W = [101 110 152 141]
W[0]	101
W[2]	152

arr =
[[125 141 122 131 138 138 126 139 130 128 136]
 [131 118 136 106 126 132 143 130 124 131 127]
 [137 151 132 132 123 146 132 139 126 118 120]
 [136 125 130 137 120 116 129 127 128 129 116]
 [116 133 138 131 136 118 115 139 130 127 112]
 [127 130 116 134 128 116 122 126 130 131 122]]
Rows and columns are counted from 0.
row 0 col 0 -> 125
row 4 col 0 -> 116
row 3 col 2 -> 130
row 4 col 2 -> 138
row 1 col 6 -> 143
row 0 col 7 -> 139
row 3 col 9 -> 129
row 2 col 5 -> 146
row 5 col 4 -> 128
row 4 col 10 -> 112
row 5 col 1 -> 130
row 2 col 9 -> 118
row 0 col 1 -> 141
row 1 col 7 -> 130
row 1 col 1 -> 118
row 5 col 6 -> 122
row 3 col 1 -> 125
row 2 col 3 -> 132
row 1 col 3 -> 106
row 2 col 1 -> 151
row 3 col 5 -> 116
row 4 col 4 -> 136
row 4 col 3 -> 131

m =
[[130 128 108 125 138 122 125]
 [112 124 139 125 135 137 132]
 [120 115 136 132 128 135 138]
 [119 120 123 128 129 135 148]
 [134 130 151 125 115 130 129]
 [110 133 125 124 129 137 136]
 [122 123 109 128 135 129 135]
 [121 116 123 129 130 133 146]
 [111 146 130 126 130 132 126]
 [119 113 137 138 130 131 132]
 [136 129 113 115 137 125 129]
 [113 125 117 138 136 128 127]
 [116 127 117 148 126 128 130]
 [147 132 117 121 122 124 131]
 [138 125 110 132 123 124 133]
 [140 117 126 133 135 117 113]]
m[-16,0]: 130
m[-12,5]: 130
m[-16]: [130, 128, 108, 125, 138, 122, 125]
m[7,-3]: 130
m[-3,-6]: 132
m[6]: [122, 123, 109, 128, 135, 129, 135]
m[13]: [147, 132, 117, 121, 122, 124, 131]
m[-11,-7]: 110
m[7,2]: 123
m[:, 1]: [128, 124, 115, 120, 130, 133, 123, 116, 146, 113, 129, 125, 127, 132, 125, 117]
m[1,4]: 135
m[0,1]: 128
m[3,3]: 128
m[-4,4]: 126
m[:, -7]: [130, 112, 120, 119, 134, 110, 122, 121, 111, 119, 136, 113, 116, 147, 138, 140]
m[-5]: [113, 125, 117, 138, 136, 128, 127]
m[10]: [136, 129, 113, 115, 137, 125, 129]
m[6,3]: 128
m[:, 5]: [122, 137, 135, 135, 130, 137, 129, 133, 132, 131, 125, 128, 128, 124, 124, 117]
m[8,4]: 130
m[:, 2]: [108, 139, 136, 123, 151, 125, 109, 123, 130, 137, 113, 117, 117, 117, 110, 126]
m[-15,3]: 125
m[-14,-4]: 132
m[0,3]: 125
m[12,3]: 148
m[-11,-5]: 125
m[5,4]: 129
m[12,0]: 116
m[-16,-5]: 108
m[-14,-3]: 128
m[:, 6]: [125, 132, 138, 148, 129, 136, 135, 146, 126, 132, 129, 127, 130, 131, 133, 113]
m[:, -4]: [125, 125, 132, 128, 125, 124, 128, 129, 126, 138, 115, 138, 148, 121, 132, 133]
m[-14,1]: 115
m[-8,-4]: 126
m[8,-6]: 146
m[5]: [110, 133, 125, 124, 129, 137, 136]

a =
[[111 110 118 118 130 116 114 113 116 114 119 110 115 121]
 [132 115 106 131 144 128 114 131 131 130 126 124 132 132]
 [132 134 132 125 124 133 139 132 142 130 129 123 136 126]
 [143 120 124 149 125 135 125 140 142 116 131 141 141 132]
 [121 139 134 121 110 126 141 120 113 116 121 119 119 136]
 [118 102 108 121 137 122 104 121 131 126 130 132 125 122]
 [125 119 122 123 130 124 128 122 119 138 121 130 112 111]
 [118 138 136 128 104 122 132 120 127 123 124 122 118 137]
 [137 114 102 135 150 136  99 123 130 122 132 120 128 117]
 [150 119 118 129 146 136 123 136 143 141 141 126 139 126]
 [110 124 123 123 134 123 127 105 103 115 115 121 114 125]]
a[0, 0] => 111
a[0, 8] => 116
a[6, 4] => 130
a[9, 1] => 119
a[2, 2] => 132
a[3] => [143, 120, 124, 149, 125, 135, 125, 140, 142, 116, 131, 141, 141, 132]
a[:, 4] => [130, 144, 124, 125, 110, 137, 130, 104, 150, 146, 134]
a[9, 7] => 136
a[10, 4] => 134
a[:, 0] => [111, 132, 132, 143, 121, 118, 125, 118, 137, 150, 110]
a[0, 9] => 114
a[2, 12] => 136
a[:, 6] => [114, 114, 139, 125, 141, 104, 128, 132, 99, 123, 127]
a[0, 5] => 116
a[:, 5] => [116, 128, 133, 135, 126, 122, 124, 122, 136, 136, 123]
a[9, 12] => 139
a[8, 11] => 120
a[10, 12] => 114
a[8, 8] => 130
a[1, 9] => 130
a[8, 6] => 99
a[3, 3] => 149
a[1, 2] => 106
a[7, 9] => 123
a[7, 12] => 118
a[4, 3] => 121
a[:, 1] => [110, 115, 134, 120, 139, 102, 119, 138, 114, 119, 124]
a[6, 12] => 112
a[10] => [110, 124, 123, 123, 134, 123, 127, 105, 103, 115, 115, 121, 114, 125]
a[4, 7] => 120
a[:, 12] => [115, 132, 136, 141, 119, 125, 112, 118, 128, 139, 114]
a[2, 6] => 139
a[10, 10] => 115
a[5] => [118, 102, 108, 121, 137, 122, 104, 121, 131, 126, 130, 132, 125, 122]
a[6, 7] => 122
a[1, 8] => 131

A = [100 124 126 106 145 134]
A[0] => 100
A[2] => 126
A[4] => 145
